Each path is a new rotation, seen through one point. The rows after it are directions, each followed by how far the rotation turns it, in deg/step (0 if it stays put).
Each turn is a multiple of 5 degrees from 10 to 175, or 0.
Each row of a path follows its step; steps can be skipped.
Rotation 1:
step 2: 15 -10 15 24 3 -14 -18 19 33 43 -15 5 51 -4 -12 9 -3 -1 8 13 -27 -4 12 -19 2 -13 -1 -41 -48 -8 4 15 -13 -33 -18 -3 26 -19 -20 17 29 -19 -15 22 11 8 33 -15 -38 -11 -27 -11 -2
step 3: 18 7 6 16 8 -14 -19 14 -5 41 -32 -17 1 -23 -29 -16 28 -4 11 2 45 17 20 -7 -12 -1 15 6 13 -18 8 38 -17 -19 1 -31 -4 -18 46 5 -1 19 -6 -5 -19 12 45 -55 -26 -16 -7 2 -4
step 4: -23 42 10 -2 -15 16 -9 34 43 24 -39 -32 9 12 5 4 31 7 33 -8 -17 4 14 -30 0 -7 46 -9 18 -17 19 18 -4 -11 -16 -14 -4 0 -21 21 -24 -1 -23 -21 4 -2 -11 -23 -2 19 -48 -9 14
step 6: -28 -1 33 -29 15 17 -3 37 19 -1 -23 -35 -26 -24 17 -19 17 0 3 15 45 2 15 -9 -56 10 21 0 -2 2 9 3 -27 -35 22 -31 -3 -4 -5 8 -17 16 -12 -24 -31 23 25 -4 16 -6 14 10 -7
step 7: -17 -17 31 -22 -18 0 4 21 55 10 32 -20 21 37 1 2 -1 33 17 0 6 -19 4 -8 -19 3 26 12 -16 18 12 -8 -16 10 -16 -28 -12 -34 -28 -21 -12 23 -39 -8 2 -9 -4 -11 45 8 -38 -10 4
step 11: -5 0 -25 -28 6 -2 -16 17 17 34 -3 9 -1 7 24 0 30 -18 -9 -20 -10 6 24 -16 23 10 -11 -14 -7 -12 -15 14 -10 -45 -33 -27 8 -32 23 4 17 16 -16 -14 -5 44 11 -7 -66 -24 -12 25 -10
step 13: -16 1 36 21 -22 -20 -9 19 34 4 -15 -27 -8 7 -4 -9 32 -22 12 -1 -19 4 38 -3 3 4 -19 -7 -20 11 13 -7 27 -41 3 -11 -26 -39 9 34 -37 12 -19 28 -6 11 -27 -47 -17 -8 -17 -2 12
step 15: -26 11 21 0 11 -17 -34 48 29 1 -25 -2 12 52 -12 8 32 12 -16 18 12 9 29 -3 -57 -17 -3 15 -5 0 28 -20 -34 2 7 -11 -5 -16 -18 -7 -14 -15 -3 17 -3 10 15 -20 23 8 14 -37 -9
step 17: -26 10 0 -23 13 30 -23 46 -2 4 -6 37 -18 9 -30 24 -6 22 -1 11 32 13 -15 -21 -11 -12 31 5 -29 21 -13 -3 -45 -27 -26 -11 4 -37 -16 6 -2 10 -3 13 19 33 9 33 10 10 -30 17 4
step 20: -10 30 4 16 -21 30 -17 15 -26 20 10 -18 19 9 -14 4 24 6 12 -7 -11 18 -5 -8 -7 7 17 6 16 -21 -35 21 -35 -41 -48 -9 11 -52 4 -10 12 22 -19 28 19 28 17 -15 -10 -11 -23 -20 23
Directions:
-14 9 -12 -1 5 3 -9 -7 1 -1 3 1 2 5 -2 7 5 -2 -6 -8 -6 -6 10 2 14 1 1 -9 2 3 6 -4 -12 9 -8 -1 -4 0 2 0 4 -10 -13 -9 3 3 1 7 3 4 -2 5 -2 -> 110
0 -7 1 3 8 1 -4 -1 -4 1 6 -2 8 11 11 11 7 2 2 2 4 -7 4 -4 5 4 -3 12 4 3 -1 1 -2 4 5 2 -10 -20 -1 8 -1 3 16 -2 4 -9 4 -3 -5 -2 -3 9 -3 -> 170
0 10 -6 -10 -10 -13 10 13 -1 -1 0 5 3 1 -4 -6 -2 10 0 1 -8 3 -1 -6 1 -9 1 -3 4 -3 4 10 -10 2 4 -4 -7 1 5 9 -3 3 10 -7 11 0 -4 4 -2 -2 11 7 -4 -> 60
7 5 -3 -3 5 -8 0 -1 -12 6 -8 -5 0 3 4 -6 1 -10 1 -7 6 -5 -2 9 2 5 -6 -7 3 7 8 -10 9 -6 1 -7 -8 5 6 -1 -9 6 -3 5 7 6 4 -4 4 -12 2 10 -13 -> 140
3 1 -8 3 -1 -2 -3 -2 0 -9 -1 10 -3 -9 -12 2 3 12 4 -1 10 3 5 -2 -3 -7 12 12 -1 8 -3 -6 9 7 1 0 -4 3 8 3 13 1 -6 4 -5 -8 4 -7 4 -1 0 11 -11 -> 160
-3 0 -2 18 -10 11 1 -1 2 4 2 1 2 7 7 -5 9 -8 1 -1 -1 11 -1 7 1 -3 8 0 -5 -13 7 9 2 -4 10 7 7 1 11 3 3 -8 -4 -4 6 1 -4 -8 -1 -8 -2 9 -6 -> 40
5 4 3 -9 -5 6 2 -6 1 -6 3 -3 7 7 1 0 5 4 1 0 2 0 9 5 3 -15 -1 -5 3 8 12 10 17 4 12 -6 -7 2 -12 -4 1 -1 0 -1 0 6 -7 -6 1 10 -7 -8 0 -> 125
Rotation 2:
step 0: -43 -28 5 11 40 -28 -14 -13 -6 -16 19 -32 8 -14 60 -21 17 0 -6 15 -41 20 -23 17 5 -55 10 9 25 -15 -31 22 37 2 11 -10 20 -8 15 -36 -29 -19 11 -3 38 32 13 18 17 -16 -25 -2 0
step 1: -18 7 -12 13 -6 0 14 5 -22 16 -8 -1 5 16 31 -14 -27 12 7 3 -32 11 -28 71 -18 -10 -9 -26 -7 -53 -64 1 12 10 -30 2 22 22 8 -36 -54 -7 19 -12 8 41 12 32 1 21 11 -8 -9
step 14: -2 38 -27 53 -4 27 4 30 4 -21 -9 -18 -10 -25 33 27 -1 -20 -7 3 -23 0 2 -6 -16 -2 47 -44 16 5 -13 6 4 32 0 17 54 -3 -19 -14 -18 -6 -7 -24 22 21 27 29 51 14 17 -34 -25
step 17: -29 -3 -25 18 16 9 15 7 -3 -44 -23 -4 -29 18 -8 43 -39 -42 1 28 -9 13 -8 8 -38 -15 26 -34 9 9 -23 -24 -14 41 -52 20 29 -12 -20 7 -38 5 29 -46 2 -10 1 11 -1 -27 -3 -4 14
step 18: -11 -3 -4 -3 45 10 11 -31 -35 -21 -24 -34 -21 15 21 39 34 -30 6 50 -14 -1 16 -11 -4 -12 37 56 20 -8 6 -30 -15 8 -40 -1 19 -11 1 -26 -15 -7 39 -44 3 22 25 -13 -2 -15 3 -3 -19
step 19: -11 -25 -22 10 -5 -24 27 -32 -21 -14 19 4 -3 25 59 9 16 -28 -4 4 -50 0 -7 28 2 -27 41 36 32 18 2 14 -1 -13 -22 11 13 -30 -10 -43 -39 6 -23 -29 -24 3 40 27 -20 15 -4 -24 4
step 22: 3 -18 5 -4 5 2 32 20 -22 22 25 -27 -22 34 49 18 5 -22 36 15 7 -6 -10 57 16 -38 7 -18 2 13 3 14 -8 19 -43 -16 33 12 16 -46 -43 -18 -7 8 0 -30 -6 8 16 14 4 -53 10
step 24: -2 -28 -17 -31 24 17 -17 41 -30 -22 -13 19 -42 13 1 6 9 -40 -14 -19 34 -7 0 16 33 -10 39 -10 51 28 21 0 -27 -20 -17 -5 16 -44 -1 -11 -29 17 -14 -5 33 26 -7 4 22 -2 -47 -12 -26
step 25: -13 -25 -6 2 10 31 5 26 -48 32 4 20 -42 -15 37 29 23 -20 31 0 -7 12 13 12 15 -29 32 -21 23 32 13 38 28 22 -21 -2 15 3 -1 5 -38 -4 -2 -24 72 0 1 -28 1 18 -16 2 18
step 28: -21 18 11 -28 27 23 33 -20 -12 -13 29 -11 -22 1 13 22 9 -12 36 -9 7 63 2 8 8 0 32 -23 11 -28 7 -16 26 29 -22 -2 45 27 -38 23 -13 -5 -11 -24 35 25 -33 -2 13 21 -51 -3 23
Directions:
1 -10 -5 -19 -1 3 2 -4 -5 -9 8 2 -1 2 -5 -11 -7 -5 -3 0 -6 11 -10 -6 -3 0 -2 -15 5 -4 -2 12 2 -2 7 6 -3 -5 -2 -4 1 -6 1 -3 2 7 -9 -6 -5 -5 -6 8 -3 -> 90
-9 5 2 -4 -11 -18 7 -8 -3 2 5 -7 3 -1 -1 -3 -7 12 6 0 -5 4 -3 -4 4 2 -8 0 2 -7 6 -5 -6 -1 -7 -5 6 -8 5 -5 -3 1 1 8 9 -1 12 1 -6 -10 -7 -9 -6 -> 35
0 0 7 3 4 7 7 7 -9 3 6 4 -3 -3 -8 2 2 16 9 -8 -1 -7 5 -3 6 1 1 -3 8 5 -2 8 -2 0 -3 -7 5 -2 5 2 -1 3 1 3 -11 -5 -10 -5 -2 12 -18 6 -7 -> 20
-3 15 9 4 -13 11 -5 -4 6 -8 -6 0 -11 8 4 -8 6 -1 4 -6 5 1 5 -9 -2 4 -4 -6 4 -4 3 3 8 -3 7 1 2 9 -6 6 0 1 -11 -2 2 -2 6 -13 1 -5 -8 -6 2 -> 20
-9 -9 6 -3 1 -1 -10 5 7 -4 4 7 5 5 -8 0 6 1 0 2 4 -1 -3 -1 0 -3 -6 -9 3 0 9 -11 -15 -5 -14 8 3 9 3 -5 4 4 1 -15 3 -11 -8 -7 1 1 3 -4 -1 -> 55
4 -15 -8 7 -9 -14 -1 5 5 -6 -3 4 -3 0 7 6 -6 0 9 -4 -3 -4 8 -5 1 -4 3 -6 -10 -1 -11 -1 0 -2 6 7 -2 -4 0 1 -7 -8 -11 -2 2 -3 -8 0 0 8 -5 -16 -5 -> 135
9 5 5 7 -5 -10 2 -5 5 -5 11 9 0 9 5 -2 -4 8 1 -13 -1 -4 -1 11 -2 -10 -6 -9 0 3 -5 9 -1 11 -6 3 -6 0 -6 1 0 -2 3 -9 1 -4 10 4 2 1 5 13 6 -> 115
-2 3 9 -3 -6 3 7 -1 -7 -6 -10 2 8 4 7 -13 6 -6 -3 2 -12 -4 -7 4 1 6 -9 4 -10 0 8 2 3 1 -2 -6 -3 -4 14 -2 -8 -8 -4 -6 -4 -5 -2 0 -5 18 7 0 -4 -> 100
Rotation 3:
step 1: 12 -45 0 28 -29 -8 -17 15 26 33 -9 14 33 -19 18 2 38 13 -5 -9 16 -19 17 15 -17 1 35 1 33 2 -5 -23 19 -28 44 -18 1 23 10 -3 24 26 -18 0 -21 -9 4 23 2 16 -31 -17 4
step 10: -17 -3 38 42 -15 -19 26 39 -24 3 19 27 -4 -9 16 -9 30 6 33 8 16 -23 -11 -21 -16 0 1 -12 -22 -28 1 31 -10 -23 -26 35 6 2 3 -14 25 -35 -4 21 -32 -24 -9 -11 -9 21 -18 -13 -10
step 14: 43 -4 -4 13 -23 -19 16 0 8 -45 -19 1 -8 13 15 18 33 31 -11 16 -13 -3 14 20 17 -6 1 24 -21 10 2 1 -33 -1 4 27 27 -8 -39 -22 33 -30 -10 22 30 32 -8 23 -10 1 -17 26 -16
step 16: -32 14 6 -7 -2 25 -3 -23 -17 22 7 -20 -11 -9 -15 -41 -28 1 9 -15 -30 5 6 -1 22 -17 3 -13 -43 24 -7 12 -19 -18 32 -38 -28 -26 -36 -5 -3 -12 -9 -12 4 -1 28 -53 5 5 0 2 28
step 18: -40 6 -16 13 21 7 -24 28 -12 11 -22 21 3 1 10 -6 36 31 -3 15 28 -19 0 15 -13 7 15 -19 -4 52 -13 -6 -1 41 -32 0 35 8 -9 -3 -2 -24 -20 2 -10 -1 -15 21 -6 15 40 7 -39
step 21: 43 -4 4 -53 -16 -17 20 -44 6 3 34 0 7 12 5 -2 -18 1 21 8 -26 0 14 -25 15 -18 -25 -47 10 3 -1 -22 -10 7 -18 -15 -20 -27 -17 -25 7 -30 -5 -12 -20 1 -45 8 14 4 7 1 0
step 22: -7 -5 8 20 -13 -19 26 5 -20 -30 -28 -10 29 20 -15 33 4 12 -4 13 8 10 -73 -38 -12 0 15 11 -41 -5 -13 -17 9 -9 -8 -11 14 -32 -1 20 -2 -14 -19 31 -7 0 -26 7 -18 11 14 -27 -1
step 23: -12 -12 -13 45 11 8 28 23 -24 -3 2 -2 16 14 -14 -8 2 36 -50 3 9 -14 28 20 -25 -30 -48 10 -15 6 54 -4 -9 -9 27 -15 12 9 -20 -18 -15 8 23 -17 -8 8 20 1 -3 7 22 -10 -9
step 24: -2 -4 -11 13 -61 62 0 -9 23 31 20 -6 -10 -14 -10 -9 16 4 -22 -23 23 23 7 5 -6 33 16 -2 9 -2 -8 18 -2 -11 -23 -26 5 -1 1 -1 -11 12 30 7 13 -25 17 -2 -27 -9 -17 32 41
step 27: -43 30 -4 1 0 12 34 -16 -11 10 -8 10 27 1 2 5 -19 7 0 14 -16 1 -10 42 37 -10 5 23 -6 -6 13 -28 11 -6 3 25 52 22 21 -7 19 0 -21 -11 12 -40 0 25 20 7 -4 -53 -6
Directions:
4 1 -4 7 -4 0 -10 -6 2 5 8 1 6 2 7 2 3 4 2 -4 8 -7 -5 1 4 -7 -1 5 2 11 4 9 -6 16 7 -2 -1 5 20 -2 -8 6 -4 0 1 7 1 5 -13 -1 -2 10 0 -> 60
-1 -2 -4 -8 10 -11 2 7 -3 -6 14 -8 2 -7 -4 -11 2 5 3 6 6 -16 -1 -1 -14 -1 6 -2 -1 -6 0 4 2 9 3 2 10 2 1 6 -7 -2 2 -10 -3 -5 10 0 4 11 3 -2 0 -> 145
2 -6 -6 -7 -8 -11 10 -10 -1 -9 1 -11 1 0 2 3 -7 1 -14 2 -8 5 -1 -2 -14 -7 -2 13 2 4 -2 5 -9 0 -8 -13 4 4 2 2 4 -1 5 8 -2 10 -4 -6 0 -2 1 -1 1 -> 45
-7 4 -3 -2 -7 7 -2 -2 -16 4 -2 -5 0 -2 9 13 -5 -8 -11 6 5 1 0 3 3 8 2 5 -1 3 8 -2 5 5 16 2 -3 -5 -1 3 5 5 11 -8 -3 5 4 -5 6 13 -1 -6 -5 -> 95
8 -3 0 -6 -2 9 6 -6 -2 5 1 12 2 4 1 -5 -2 -16 2 -3 -4 -7 1 4 -1 6 6 1 -6 -4 5 8 -15 -4 0 -3 -5 3 2 10 -5 -2 9 -5 6 -3 11 -4 1 -12 15 3 1 -> 85
2 1 3 -16 -2 11 -12 11 0 -3 -1 -4 -5 0 4 10 -9 -4 1 -2 -8 -5 -3 -8 4 -9 -4 0 1 -6 -3 2 8 0 2 -16 3 7 -5 -3 -5 -7 0 -5 -4 -9 5 -2 -9 -5 -6 8 -4 -> 85
0 15 3 0 6 3 4 7 15 0 4 6 -2 1 -2 3 10 -9 -9 -10 0 -7 -10 -11 2 -10 -2 12 4 -1 -2 6 -2 5 4 1 1 -4 -12 -3 4 7 0 -1 2 8 -2 0 10 3 6 -2 7 -> 125
